Each row has a name. Each question is about the rows just above it. Places in a row count from 0.

zoz: [150 164 149 118 101 129 146 120 109 119 133  87 136 109 140 105 135 128
 119 145  94 132 133 121 127 159 105 129  96 118 144  84 135 104  99 125
 151 161 135 114 131 129]
Monu: [128 185 161 110  83 128 155 113 100 114 138  66 136  99 149  90 139 133
 115 147  73 136 138 117 121 179  90 132  78 114 155  62 145  95  77 120
 164 128 128 106 135 129]
fik: [ 91  65  92 147 177 127  98 144 160 144 118 197 117 160 105 170 116 124
 143 104 189 115 114 134 150  76 166 121 171 134 102 176  95 142 190 145
  95  78  94 149 114 127]
tamug: [103  80 101 149 170 132 110 145 148 136 115 174 130 150 107 163 118 115
 137 127 175 118 117 135 144  82 161 122 168 135 105 174 102 144 180 141
  98  83 102 147 117 127]
Nim: [122  94 111 161 174 143 131 156 129 123 103 140 159 138 103 163 117  89
 129 180 163 108 109 124 175  86 157 114 150 118 109 132  71 102 197 159
 108  93  67 141 103 128]
Ludom: [153 154 145 135 121 139 153 134 104 113 119  82 157 110 129 119 130 105
 117 181 104 121 124 116 155 144 115 122 100 109 138  73 103  81 132 142
 145 150 100 118 117 129]
lak: [109 119 120 108 115 112 104 111 149 143 146 164  90 140 137 122 130 165
 137  59 135 143 139 140  85 132 127 139 144 149 127 175 175 181  96 102
 121 123 178 132 148 127]
naki: [ 91  65  92 147 177 127  98 144 160 144 118 197 117 160 105 170 116 124
 143 104 189 120 117 140 134  72 170 125 183 145  99 202 111 167 183 136
  88  70 112 153 121 127]
sopa: [ 88  84 100 118 142 111  87 119 167 152 141 203  83 158 125 144 124 164
 146  44 168 139 134 147  87 101 150 138 175 159 111 216 167 204 125 106
  99  90 170 145 145 126]
zer: [143 173 152  97  78 116 134 102 118 127 150  99 107 111 154  89 140 160
 123  94  84 146 146 127  90 177  93 140  95 131 151 104 178 138  58 102
 155 172 180 111 149 128]
Kolet: [163 167 152 136 115 142 164 135  94 107 117  63 166 102 131 113 132  98
 113 200  92 119 123 111 163 153 108 120  87 101 144  51  96  63 129 146
 154 161  93 113 114 129]
Pituz: [162 190 163 104  76 125 154 108 100 116 142  65 131  98 153  84 141 140
 115 138  68 139 141 118 113 186  85 134  75 116 157  63 155 100  65 114
 167 186 155 104 139 129]
tags:
[116] -> q_781
[132] -> q_823
[106] -> q_360
[122] -> q_446
[121] -> q_263
[105] -> q_395
Look up the entry of zoz at place 23 in the table: -> q_263
Which row holds [162 190 163 104  76 125 154 108 100 116 142  65 131  98 153  84 141 140
 115 138  68 139 141 118 113 186  85 134  75 116 157  63 155 100  65 114
 167 186 155 104 139 129]? -> Pituz

mav: [112 196 196 109 118 155 104 125 196 171 186 162 142 144 157  98 128 146
 174 122  54]
Peti: [120 150 102 118 122 126 133 141 144 143 154 140 126 150 139 121 114 117
 113 153 140]
noru: [164 141 166 177 164 133 142 114  87  96  80 104 142 104 106 181 173 150
 148  99 173]
key -> tag
[122] -> q_624
[118] -> q_636
[113] -> q_192
[126] -> q_885
[112] -> q_953
[123] -> q_345
[121] -> q_517
[165] -> q_476
[164] -> q_44
Look up the entry of Peti at place 4 in the table: -> q_624
The value that mav holds more than once: -> [196]
Whose row is [112 196 196 109 118 155 104 125 196 171 186 162 142 144 157  98 128 146
 174 122  54]? -> mav

vin: [135 134 165  72 126 155 183 109 142 110  81  95 136]
bigud: [152  90 121  83  86 147 142  65 141 113 187  84 169]
nide: [112 149  78 110 129 154  76 130 113 167 151 192 141]
zuro: [146 120 142 182 159 133  93 172 147 145 119  89 145]
Pela: [158 143 165  55 145 157 162  99 168 121  58 101 159]
Ros: [114 103 111 128  92  83 119  92  99  92 181 169 106]
Nir: [ 96 203 103  92 139 174 138 155 105 169  62 180 108]
ditif: [148 122 179  99 151 101 168 121 150  89  84 117 130]
nolot: [170  98 112 112 179  86  82 115 167 112 109 112 155]
tas: [ 79 132 103 171 112 102 139 163 132 120 149 174  59]
vug: [113 155 103 140 108 191 159 141 123 160 111  81 142]
key -> tag
[150] -> q_78
[90] -> q_886
[154] -> q_238
[148] -> q_461
[149] -> q_844
Look up the entry of nide at place 1 in the table: -> q_844
Repeated in tas: -> [132]
The value that nolot holds more than once: -> [112]
Whose row is [152  90 121  83  86 147 142  65 141 113 187  84 169]? -> bigud
[112 149  78 110 129 154  76 130 113 167 151 192 141] is in which row? -> nide
The value that Ros holds more than once: -> [92]

Vuva: [ 58  88 198 118 144 121]
keka: [127 123 121 104 161 104]
gev: [149 178 105 122 132 134]
let: [124 110 141 132 137 125]
bada: [ 58  88 198 179  55 190]
fes: [127 181 121 104 161 157]
bel: [148 116 145 181 140 197]
tags:
[57] -> q_309
[126] -> q_966
[198] -> q_306
[127] -> q_381
[58] -> q_494
The tag of Vuva, keyed by place 0: -> q_494
Which row holds [ 58  88 198 179  55 190]? -> bada
Which value appears more than once in keka? -> [104]

bokos: [198 147 147 147]
rozi: [132 132 132 132]
Pipar: [198 124 124  78]
gigod: [198 147 129 110]
rin: [198 106 117  82]
tomov: [198 101 127  74]
kiga: [198 161 152 138]
kazu: [198  93 133  96]
Which value appears more than once in bokos? -> [147]
Which value appears more than once in rozi? -> [132]
Whose row is [198 124 124  78]? -> Pipar
Where do [198 161 152 138] appear? -> kiga
The value that Pipar holds more than once: -> [124]
[198  93 133  96] is in which row? -> kazu

siner: [206  83 132 162 125 172 112 146 166 143 132 111 154 125 158 106]
Pefu: [182  81 119 140 119 145 132 146 170 139 136 119 139 103 148 107]
Fil: [138 129 124 119 125 132 115 130 128 122 135 139 142 116 139 126]
lon: [208  82 134 167 126 175 112 146 166 145 129 107 152 130 157 105]
gited: [195  82 123 145 121 157 121 147 121 138 136 121 149 108 156 106]
Sepag: [153 104 134 156 130 144 139 135 147 144 121 105 121 140 144 144]
Peb: [208  83 134 167 166 174 112 146 166 145 130 107 152 129 157 105]
gir: [209  81 135 171 127 176 114 146 167 148 128 104 150 133 156 105]
vun: [208  81 135 169 127 175 113 146 167 146 129 105 151 129 157 105]
Rafod: [151 113 137 155 132 147 129 132 139 141 121 109 127 145 130 122]
pekog: [145 129 130 130 128 141 110 129 127 125 131 133 145 127 140 126]
The value that Fil holds more than once: -> [139]
Which value appears more than once in Peb? -> [166]
Repeated in Rafod: -> [132]
Repeated in gited: -> [121]
Whose row is [209  81 135 171 127 176 114 146 167 148 128 104 150 133 156 105]? -> gir

gined: [202 152 160 128]
pofed: [108 111 131 131]
tera: [ 42  93 145 151]
Duzug: [ 46 114 190 114]
bugu: [202 160 160 160]
Bipaz: [ 46 114 154 132]
Gani: [113 131 116 119]
kiso: [131 131 191 121]
suda: [134 105 123 148]
key -> tag
[114] -> q_759
[132] -> q_625
[113] -> q_373
[93] -> q_733
[131] -> q_534
The tag of Bipaz, keyed by place 1: -> q_759
Whose row is [113 131 116 119]? -> Gani
Which value appears more than once in kiso? -> [131]
The value that bugu holds more than once: -> [160]
Whose row is [202 160 160 160]? -> bugu
Where do [134 105 123 148] appear? -> suda
Whose row is [202 152 160 128]? -> gined

Nusup: [162 125 155 125 125]
fen: [157 157 157 157 157]
gola: [157 139 138  84 138]
Which value appears more than once in Nusup? -> [125]
Table of tags by key:
[138] -> q_5
[125] -> q_170
[157] -> q_826
[139] -> q_408
[158] -> q_375
Join gola by its entry at place 1: -> q_408
Which value appears more than once in gola? -> [138]
The value that fen holds more than once: -> [157]
Where do [157 139 138  84 138] appear? -> gola
Whose row is [162 125 155 125 125]? -> Nusup

beket: [110 175  88 162  60]
tem: [104 116 124  97 154]
Lodal: [171 107 177 146 146]
sol: [180  59 167 100 207]
gime: [128 146 118 139 100]
Fiza: [ 47 157  69  98 109]
dib: [152 152 162 120 164]
misa: [181  80 199 116 204]
nugi: [128 168 101 174  60]
tags:
[154] -> q_674
[120] -> q_480
[146] -> q_746
[162] -> q_332
[97] -> q_344
[103] -> q_390
[104] -> q_490
[98] -> q_974
Look up the entry of tem at place 3 in the table: -> q_344
Which value appears more than once in dib? -> [152]
Whose row is [110 175  88 162  60]? -> beket
Whose row is [128 146 118 139 100]? -> gime

Zom: [113 191  99  99  63]
Desig: [113 183  97  98  69]
zuvi: [113 149 121 101  74]
Goro: [105 146 121 101  74]
bobim: [109 146 121 101  74]
dumu: [116 146 121 101 103]
vut: [101 137 121 101 101]
gen: [110 139 133 106  84]
tulip: [113 146 121 106  81]
vetav: [113 114 131 115 130]
pap: [113 159 118 101  74]
Repeated in Zom: -> [99]
Which value appears more than once in vut? -> [101]
tags:
[101] -> q_9
[133] -> q_49
[121] -> q_848
The tag of vut, keyed by place 2: -> q_848
[113 114 131 115 130] is in which row? -> vetav
Whose row is [113 146 121 106  81]? -> tulip

Tisu: [ 40 148 105 105]
topup: [ 96 146  77 132]
med: [144 144 111 144]
ret: [133  99 165 108]
zita: [ 51  51 105 110]
bukab: [199 114 100 117]
finu: [185 162  77 111]
Repeated in zita: -> [51]
tags:
[40] -> q_622
[199] -> q_103
[108] -> q_284
[96] -> q_36
[132] -> q_217
[133] -> q_194
[144] -> q_119
[185] -> q_633
Look up the entry of ret at place 0 in the table: -> q_194
Which value appears more than once in Tisu? -> [105]
Which value appears more than once in med? -> [144]

Siv: [134 118 127 122 126 136 124 127 130 122 139 129 123 119 125 129 123 128
 122 138 126 124 123 118 125 127 135 128 128 123 126 132 127 120 128  93
 127 129 110 132 131 123 129 126 128 122 103 139 129 127 120 130  76 127
 141 127 138 119 127 124 130 119 129]
denet: [133 107 127 126 126 119 130 128 127 115 139 129 110 123 131 124 134 128
 148 145 155 129 126 159 125 127 123 128 133 126 133 121 127 115 130 125
 120 129 106 126 131 123 128 143 131 125 123 126 129 127 129 130  97 127
 133 135 124 126 127 126 122 137 127]
nizis: [130 132 127 122 126 123 132 127 123 122 161 129 115 136 132 135 124 130
 116 148 140 128 147 145 124 146 122 128 128 113 133 118 127 113 127 121
 116 129 119 130 132 123 129 124 126 124 125 130 130 124 130 130  92 124
 136 107 121 130 128 125 113 122 131]
Narof: [116 121 127 134 125 127 130 127 138 136 130 129 130 111 131 122 132 122
 139 120 105 129 120 135 135 129 134 126 128 123 120 137 128 112 133 121
 140 129 134 130 126 137 130 127 127 126 116 130 129 127 129 127  91 127
 134 125 142 135 127 128 130 122 126]
loke: [104 132 127 118 126 115 130 126 128 122 149 129 118 128 134 156 136 124
 121 113 145 129 140 152 125 134 123 128 130  90 133 140 127 114 130 131
 121 129 118 126 131 135 129 128 126 124 148 131 129 127 133 127 143 132
 136 118 121 132 127 127 119 133 127]
Biva: [124 127 127 120 126 148 125 127 131 122 117 129 137 122 132 122 124 128
 118 132 125 129 122 117 125 125 130 126 126 148 127 132 129 104 134 121
 130 131 113 131 131 123 129 128 126 124 113 130 129 127 123 130  75 127
 139 132 140 123 127 126 116 112 128]
ren: [115 130 127 106 126 125 130 127 120 113 147 130 118 129 144 141 124 128
 111 139 143 129 126 140 117 136 123 128 128 131 133 132 127 103 132 133
 121 129 110 130 131 123 127 130 126 121 121 125 129 127 129 130 111 128
 145 125 126 130 127 126 100 124 127]
dip: [113 130 128 131 126 110 128 127 134 129 145 128 118 128 130 135 124 135
 121 142 127 117 116 131 127 141 131 128 128 106 123 141 127 156 121  98
 135 129 152 130 125 123 129 128 126 124 119 132 131 124 128 128 127 126
 136 113 126 126 129 123 130 133 127]
bebam: [116 144 128 122 130 121 130 127 122 122 133 129 130 143 142 141 126 128
 119 125 140 129 141 134 125 134 123 129 128 119 134 132 127 128 127 146
 119 125 139 128 127 129 127 128 126 129 146 130 129 128 133 126 199 133
 125 124 121 135 127 130 122 135 127]
[116 144 128 122 130 121 130 127 122 122 133 129 130 143 142 141 126 128
 119 125 140 129 141 134 125 134 123 129 128 119 134 132 127 128 127 146
 119 125 139 128 127 129 127 128 126 129 146 130 129 128 133 126 199 133
 125 124 121 135 127 130 122 135 127] is in which row? -> bebam
key -> tag
[132] -> q_3
[125] -> q_445
[133] -> q_308
[131] -> q_995
[127] -> q_588
[126] -> q_548
The tag of dip, keyed by place 47: -> q_3
Which row holds [115 130 127 106 126 125 130 127 120 113 147 130 118 129 144 141 124 128
 111 139 143 129 126 140 117 136 123 128 128 131 133 132 127 103 132 133
 121 129 110 130 131 123 127 130 126 121 121 125 129 127 129 130 111 128
 145 125 126 130 127 126 100 124 127]? -> ren

Mova: [138 118 138 168 139 115 142 115 104]
gubi: [116 109 160 134 135 112 101  90 109]
vopim: [116 109 160 134 135 112 101  90 151]
Repeated in gubi: -> [109]
Table of tags by key:
[91] -> q_174
[112] -> q_152
[111] -> q_818
[90] -> q_40
[115] -> q_280
[135] -> q_875
Look up the entry of gubi at place 5 in the table: -> q_152

Kodi: [157 157 157  88 117]
tusu: [137 157 105 105 117]
Dum: [115 115 122 117 203]
tags:
[157] -> q_301
[122] -> q_987
[105] -> q_191
Look up the entry of Kodi at place 2 in the table: -> q_301
The value that tusu holds more than once: -> [105]
The value that Kodi holds more than once: -> [157]
The value that Dum holds more than once: -> [115]
Which row holds [157 157 157  88 117]? -> Kodi

Redez: [140  91 112 158 130 129 132 113 109 137 124  93 131 118 134 161 120 127
 110 120  82 148  77 206 118  73 128 129 148 125 181 162]
Teb: [140 211 112 158 143 130 132 113 109 130 114 103 131 148 134 161  98 127
 155  98 118  94  77 139 118  73 128 190  94 118 151 138]
mopo: [140  74 176 158 153 121 132 113 125 124 128 103 138 148 134 161 152 127
 113 152 120 148 192 139 149 132 128  92 148 125 134 162]
Vozo: [140  91 112 158 130 129 132 113 109 137 124  93 131 118 134 161 120 127
 110 120  82 148 192 139 149 132 128  92 148 125 151 162]
Which row holds [140  74 176 158 153 121 132 113 125 124 128 103 138 148 134 161 152 127
 113 152 120 148 192 139 149 132 128  92 148 125 134 162]? -> mopo
Which row holds [140  91 112 158 130 129 132 113 109 137 124  93 131 118 134 161 120 127
 110 120  82 148  77 206 118  73 128 129 148 125 181 162]? -> Redez

Vinu: [171 111 173 173 159 118 114]
Duk: [175  42 102 114 122 137  89]
gevop: [179  82 121 106 139 121 139]
Table of tags by key:
[118] -> q_177
[137] -> q_321
[171] -> q_488
The tag of Vinu, keyed by place 5: -> q_177
Which value appears more than once in Vinu? -> [173]
Where do [171 111 173 173 159 118 114] appear? -> Vinu
[179  82 121 106 139 121 139] is in which row? -> gevop

Gogi: [ 87 177 136 181]
zuf: [ 87 177 136 154]
kife: [147 147 165 147]
key -> tag
[181] -> q_858
[155] -> q_17
[88] -> q_805
[87] -> q_155
[154] -> q_526
Join zuf by its entry at place 3: -> q_526
Which value appears more than once in kife? -> [147]
Whose row is [147 147 165 147]? -> kife
Whose row is [ 87 177 136 181]? -> Gogi
Whose row is [ 87 177 136 154]? -> zuf

tumok: [129 129 130 131 137 143 156 169 180 185 191 192 192 191 192 192 192 192
 192 191 193 191 192 192 192 192 193 192 193 192 192 192 192 192 192 192
 193 192 192 192 192]
fek: [128 128 127 129 127 127 128 128 128 128 128 127 129 128 128 130 130 132
 134 143 154 167 178 185 189 191 191 191 192 192 191 192 193 191 191 191
 192 191 192 191 191]
bar: [128 128 127 128 128 128 128 129 129 128 127 128 128 128 128 128 128 128
 127 127 127 128 127 128 128 128 127 128 128 128 128 129 128 130 131 140
 149 162 175 183 188]
Det: [129 129 128 127 128 129 128 128 129 128 127 129 129 128 129 130 128 129
 131 137 144 156 170 181 187 190 191 191 192 192 192 192 191 193 192 191
 191 192 192 192 192]
nika: [128 128 128 128 128 127 129 128 127 128 128 129 127 128 128 129 129 128
 128 128 129 128 128 129 128 127 127 127 128 128 129 128 129 130 130 132
 138 147 160 173 183]
danap: [127 129 128 128 128 128 128 129 127 129 128 128 128 128 129 129 131 133
 137 147 161 174 183 188 190 191 192 192 190 192 191 192 192 192 191 192
 192 192 192 191 192]
Tigiv: [127 128 127 128 127 127 128 128 129 129 129 129 129 128 128 128 128 129
 129 129 132 137 146 157 172 180 188 190 191 191 191 191 192 192 191 193
 192 192 193 192 192]
zusis: [128 128 129 129 132 132 138 146 158 173 182 188 190 192 191 193 192 192
 193 191 192 191 192 191 193 193 191 193 192 192 191 191 192 193 191 192
 192 191 192 191 192]
Movar: [127 127 129 127 128 128 128 128 127 128 127 128 127 128 128 129 127 128
 128 128 127 128 128 129 130 131 137 145 157 169 182 187 188 190 192 191
 192 191 192 192 192]
zozi: [129 127 128 127 129 128 129 128 128 128 129 127 127 128 128 129 128 129
 128 128 128 128 129 128 128 128 127 128 127 128 129 128 127 128 128 131
 133 139 148 162 175]
Where do [129 127 128 127 129 128 129 128 128 128 129 127 127 128 128 129 128 129
 128 128 128 128 129 128 128 128 127 128 127 128 129 128 127 128 128 131
 133 139 148 162 175] appear? -> zozi
Whose row is [128 128 127 128 128 128 128 129 129 128 127 128 128 128 128 128 128 128
 127 127 127 128 127 128 128 128 127 128 128 128 128 129 128 130 131 140
 149 162 175 183 188]? -> bar

Kelot: [124 115 130  68 126 186  66 173]
Fipuv: [111 161 107 108 108 108 147 105]
zugi: [133 132 186 154 123  49 124 136]
Beles: [124 116 124  66 127 188  64 173]
tags:
[115] -> q_106
[111] -> q_340
[162] -> q_268
[160] -> q_125
[116] -> q_438
[132] -> q_644
[161] -> q_342
Look up the entry of Fipuv at place 1 in the table: -> q_342
Whose row is [124 116 124  66 127 188  64 173]? -> Beles
[111 161 107 108 108 108 147 105] is in which row? -> Fipuv
Which value appears more than once in Fipuv? -> [108]
Repeated in Beles: -> [124]

sed: [156  88  90  88 117 116]
zoli: [152 154  77 123 122 142]
toz: [ 85 136 148 148  90 148]
vefed: [ 96 126 155 129 107 102]
Vef: [200  91 105 155 169  99]
Leveg: [101 201 124  79 131 165]
bilu: [122 100 185 154 144  82]
Gaf: [147  85 144 194 115  62]
Sot: [157 149 149 149 178 150]
biza: [ 81 177 108  65 105 195]
Repeated in Sot: -> [149]
Repeated in sed: -> [88]
The value that toz holds more than once: -> [148]

Piv: [ 73 128 111  73 139  87 116 158]
loka: [ 79  94 139 116 157  83 134 178]
Natop: [124 165 105 124 146 114 165 165]
teko: [ 86 115 145  98 130  57 121 164]
logak: [ 95 121 151  91 103  85 136 158]
Which value appears more than once in Piv? -> [73]
Where do [124 165 105 124 146 114 165 165] appear? -> Natop
key -> tag
[131] -> q_701
[139] -> q_286
[140] -> q_67
[73] -> q_57
[117] -> q_977
[116] -> q_21
[130] -> q_146
[138] -> q_962
The tag of Piv, keyed by place 4: -> q_286
Which row holds [ 79  94 139 116 157  83 134 178]? -> loka

